In the rows, zero is written as 128.
The same turns and mirrors carry the whole set onto itself, and each row onto the other rows of its family. Which rows share a family with each named row? Give them in list order.
These 18 rows form 3 families of 6 rows each.
deko: [100 154 139 145 167 109 127 158]
dumug: [136 107 130 142 111 113 154 145]
Niliz: [142 116 136 132 112 113 162 139]
Poba: [104 150 120 120 162 123 149 158]
lizot: [139 120 154 158 118  99 137 138]
Zumu: [132 125 134 172 126 109 137 133]
tokim: [127 129 128 105 131 120 168 152]
bikud: [108 147 139 104 155 113 152 165]
Purum: [130 114 149 165 120  99 130 147]
namat: [ 98 143 146 128 161 104 127 173]
vatu: [135 122 117 147 121 122 159 134]
Tefop: [120 138 165 155 141  92 122 150]
Fekeg: [116 142 145 170 149 102 121 145]
nokik: [111 132 158 157 146  94 116 161]
tevi: [104 151 157 129 160 100 129 164]
muzos: [102 137 127 106 151 117 151 171]
mami: [121 135 110 122 139 130 165 147]
ner: [124 118 119 113 125 123 164 157]

The rest of the family of Purum: dumug, namat, nokik, muzos, ner
The rest of the family of Poba: deko, Zumu, vatu, Fekeg, mami
The rest of the family of bikud: Niliz, lizot, tokim, Tefop, tevi

The same turns and mirrors carry the whole set onto itself, and each row onto the other rows of its family. Which rows share a family with each named row? Give them in list order.
These 32 rows form 4 families of 8 rows each.
Berob: [107  80 128  95 140 127 123 138 108 117 119  87 127]
Dur: [110  82 115 114 136 108 117 126 112 111 127 105 100]
biman: [144  93 124 114 126 105 118 116 104 107 115 101 104]
dep: [128 130 117 109 132 157 143 140 148 143 140  93 151]
lerav: [151 125 102 132 131 128 102 148 144 144 113 116 116]
lopi: [138 118 135 137 130 130 135 158 148 119 129  78  94]
nul: [142 100 117  99 130 139 128 118 115 156 137 106 160]
desin: [152  79 130 114 138 128 149 123 108 154 140 102 145]
nerud: [120 105 107 111 135 147 138 124 137 157 153 113 152]
fodif: [123 118  99 114 147 149 141 155 144 150 127 111 152]
Fiz: [163 143 114 130 116 137 137 118 144 132 138 104 128]
liv: [146 130 124 124 118 132  95 142 145 135 120  92 109]
pifav: [133 100 131 114 140 150 146 150 138 159 144  88 147]
Sas: [126 127 104 133 140 124 131 158 145 107 111 103 101]
likir: [125  80 133 114 146 126 169 138 111 117 136  87 126]
dosun: [135 131 104 127 127 146 140 124 154 148 154 112 136]
pozi: [143  92  95 111 144 128 135 126 112 151 124 127 153]
Ruko: [127 127 113 136 124 125 110 138 153 117 133 101  90]
tili: [113  81 107 110 150 117 117 151 113 122 105 107 119]
fal: [128  72 140 115 139 116 122 147 112 129 121  85 108]
fezu: [102  78 113 105 144 121 145 122 110 116 138 106 125]
sadin: [157  96 134 136 128 106 136 131 117 112 125  94  92]
Sozop: [125 107 113 132 127 108 118 125 129 101 130 104  85]
penut: [144 135 107 136 120 135 111 127 155 141 144 111 113]
kuved: [127  96 119 100 138 130 166 115 108 115 136 101 145]
Rekug: [129 125 124 125 126 122 133 139 136  92 120  85  95]
Koba: [166 117 131 136 122 130 114 142 144 154 134  93 114]
tinu: [162 124 126 134 127 139 160 134 145 142 147  98 133]
bul: [146 101 102 130 137 102 127 128 113 106 106 119 102]
rozab: [117  84 106 105 139 131 146 112 113 140 150 118 147]
naza: [155 137  94 134 135 133 150 131 144 134 130 122 133]
suv: [118  94 100 111 153 123 166 136 113 112 120 114 136]

The rest of the family of Dur: nerud, dosun, Ruko, fezu, Sozop, penut, rozab
The rest of the family of sadin: lopi, desin, pifav, likir, fal, Koba, tinu
The rest of the family of nul: Berob, biman, dep, Fiz, liv, kuved, Rekug

The same turns and mirrors carry the whole set onto itself, and each row onto the other rows of its family. Which rows share a family with each named row? Give them in list order.
These 32 rows form 4 families of 8 rows each.
napum: [148 101 128 143 145 153 134 132 120 129 142]
taz: [114 117 132 142 106 144 134 107 145 146 145]
fosi: [130 122 134 171 138 124 132 149 132 115 158]
goga: [164 125 142 163 141 123 118 133 131 113  98]
foseb: [169 127 141 137 114 137 115 105 125 137 108]
vusad: [163 130 154 164 144 119 114 141 127 113 109]
Ninu: [127 112 126 135 113 147 134 108 147 152 150]
Lor: [167 132 136 134 113 130 126  98 134 137 104]
bezol: [127 128 163 142 121 116 134 110 170 138  99]
Nusep: [167 127 132 129 122 129 124 106 129 141 103]
goket: [115 120 154 136 144 121 152 129 163 140 156]
Dogat: [135 133 153 140 123 116 129 105 174 149 103]
zutu: [142 152 165 148 130  89 128 134 154 124 127]
Div: [139 132 169 135 120 122 128 100 167 146 111]
fov: [141 104 137 138 142 155 142 125 112 125 137]
nezi: [148 153 153 150 134  87 133 135 148 118 122]
nidid: [145 151 152 142 140  85 136 136 152 127 120]
beda: [123 113 135 142 111 148 137 104 153 146 153]
gonud: [128 124 130 163 140 115 131 154 134 121 160]
Zames: [111 123 162 134 145 121 157 129 149 129 153]
voron: [149 105 132 143 139 156 139 122 117 126 146]
taso: [153 110 139 150 141 153 128 130 110 125 146]
vupe: [116 132 166 137 136 121 147 120 158 140 161]
tuso: [131 114 142 142 113 155 128 102 143 151 148]
Fipu: [160 126 137 164 144 117 115 140 133 119  99]
mes: [128 129 148 170 141 118 126 153 135 119 160]
vel: [153 119 145 163 137 126 117 137 129 113  94]
donem: [118 125 158 139 143 120 155 128 157 130 162]
kiko: [136 134 163 142 124 114 134 105 172 140 105]
Meru: [159 132 139 125 110 127 129 102 125 136 105]
seno: [121 124 132 168 130 123 128 151 127 116 152]
tebo: [144 151 153 142 129  87 136 136 139 116 120]

The rest of the family of zutu: foseb, vusad, Div, taso, vupe, tuso, mes
The rest of the family of kiko: fosi, goga, Lor, nezi, beda, voron, donem
The rest of the family of nidid: napum, Ninu, Nusep, goket, Dogat, gonud, Fipu

The same turns and mirrors carry the whole set onto itself, and each row onto the other rows of its family. Which rows share a family with each named row? Give them in list order.
These 21 rows form 7 families of 3 rows each.
Big: [120 132 135 127 114 116 136 157 145 118  83]
Gen: [156 125 133 110 133  87 177 119  98 117  86]
Nepup: [116 126 135 114  83 127 150 107 106 149  91]
bafi: [128 109 169 118 106 115 165 117  94 137 105]
keb: [148 144 139 118 143  74 154 124 115 135  97]
tivi: [127 137 131 132 118 125 129 149 116 102  96]
Let: [156 143 132 120 134  73 133 123 128 127  78]
dalu: [161 145 129 108 107  84 146  98 122 129  77]
fasen: [141 101 154 119 117 118 142 146 135  95  88]
fafe: [171 133 160 126 129  93 157 119 101 109  85]
zabo: [121 125 143 132 110 115 158  91 105 154  91]
Bok: [126 134 149 117  82  96 140 100  99 145  99]
seku: [125 102 143 104  93 108 174 116 101 118 104]
domi: [118 105 132 121 112 114 136 116 154 114  79]
pavu: [158 157 143 122 116  69 148 122 126 132  83]
kipip: [129 119 117 113 123 119 138 139 148 121  71]
kota: [115 141 155 121  79 108 150 121 107 148 104]
kob: [140 112 126 118 119 124 157 143 116  91  86]
ruluv: [163 146 132 134 115  97 137  97 124 110  73]
tozi: [118 123 153 108  80  95 147 113 111 124 120]
zazu: [111 120 131 129 110 128 123 145 129 123  82]

The rest of the family of pavu: Big, kota
The rest of the family of Let: Bok, zazu
The rest of the family of bafi: fasen, fafe
The rest of the family of seku: Gen, kob
The rest of the family of dalu: Nepup, kipip

The same turns and mirrors carry the whole set onto itself, and each row onto the other rows of its family. Which rows share a family with each named row? Give them in list order.
These 33 rows form 11 families of 3 rows each.
diz: [123 127 145 115 119 124 134 130 131 135 158 132 110 131 126 111 150 128
 127 126]
beri: [135 121 140 142  96 129 136  85 127  93 119 103 135 109 162 111 120 141
 125 136]
Sopaf: [130 164  93 121  90 145 144 126 112 107 100 137 119 157 131  97 111 108
 145 120]
fonoz: [104 107 128 134 100 137 126 129 126 114 144 102 106 149 136  82 154 109
  97 130]
das: [132 129 139 124  84 143 126  94 121 117 109 111 142 100 157 123 129 126
 107 145]
rufar: [138 151 151 137  93 114 126  83 121 111 115 112 127 129 167 111 130 104
 115 132]
Pufa: [120 129 146 133  81 122 118  84 137 111 106 140 112 134 176 117 139 110
 137 111]
Mugu: [ 91 119 136 132 105 158 120  96 130 120 141 144  80 129 124 106 140 127
 135 127]
dos: [117 144  95 101  86 160 123 128 103 116 108 124 128 147 162  78 123 110
 149 111]
peti: [139 142 117 148  97 118 119  79 143  97 110 135 128 125 156 119 122 123
 127 147]
kiror: [128 123 126 137  93 127  96  90 121 111 100 101 121 141 168 106 125 131
 120 155]
Redav: [120 131 149 113  99 112 118  97 139 115 113 117 140 115 172 126 138 114
 122 142]
riku: [ 99 109 139 132 102 158 112 131 121 104 129  95 102 162 124 106 140 139
 105 125]
rupad: [150 150 135 139  99 110 114 113 115 117 111 132 122  99 158 103 132 116
 139 115]
zamu: [110 132  94 122  85 143 114 140 125 103  90 118 118 178 158  95 124 126
 141 117]
tek: [132 157 102 116 100 130 140 142 126 105 103 154 113 141 117 118 148 129
 142 112]
fir: [ 96 139 139 116  98 171 121 121 111  91 131 112 109 134 120 107 158 129
 101 108]
non: [124 134 106 113  88 139 134 149 116 108  88 133 137 139 138 102 108 106
 151 111]
Veg: [129 120 119 131  85 156 141 116 116 109  98 154 111 158 123 108 115 114
 149 101]
Zubo: [ 88 129 133 115  88 170 136 142 130 116 146 115 123 127 128 105 147 127
 104 107]
repin: [113 149  82 103  75 151 138 130 124 122  99 136 137 135 158 102 120 120
 140 125]
delod: [ 83 131 131 114 114 156 125 140 129 108 134 123 105 119 106 116 142 127
 120 129]
Lafe: [110 123 148 154 108 151 124 123 137  96 155 120 108 133 114 101 133 123
 111 110]
ketuk: [111 108 140 134  87 122  99  88 116 106 141 130 139 126 136 110 151 141
 134 140]
Kole: [118 125 105 126  69 119 104 110 113  96 108 145 149 147 153 102 135 132
 162 116]
dez: [ 90 146 135 120 112 149 131 123 127 112 156 117  96 144 120 102 148 118
 111 122]
Nofe: [114 142  91 127  95 137 138 136 143 105 123 146 125 169 144  95 119 113
 154 106]
Rol: [116 141  81 118  91 141 148 120 129  91  98 127 127 143 151 100 113 143
 159 124]
Mese: [138 131 135 103  95 140 125  73 115 116 113 115 138 134 162 117 141 118
 116 153]
vuv: [ 87 122 132 123 105 152 147 132 136  92 155 108 114 138 133 102 139 147
 124 107]
Zis: [101 111 118 129  83 145 115 132 112  94 139 140 131 156 103 101 146 145
 140 108]
zokag: [113 133  77 120  88 133 140 132 125 103 100 131 116 172 139  89 147 111
 122 136]
rof: [134 127 113 152  85 119 116  99 113 100  95 105 119 126 157  90 140 105
 104 146]

The rest of the family of dos: fir, Mese
The rest of the family of tek: diz, rupad
The rest of the family of Rol: beri, vuv
The rest of the family of Sopaf: rufar, dez
The rest of the family of Pufa: Mugu, Veg
The rest of the family of das: Zubo, repin
The rest of the family of rof: fonoz, zokag
The rest of the family of zamu: kiror, riku

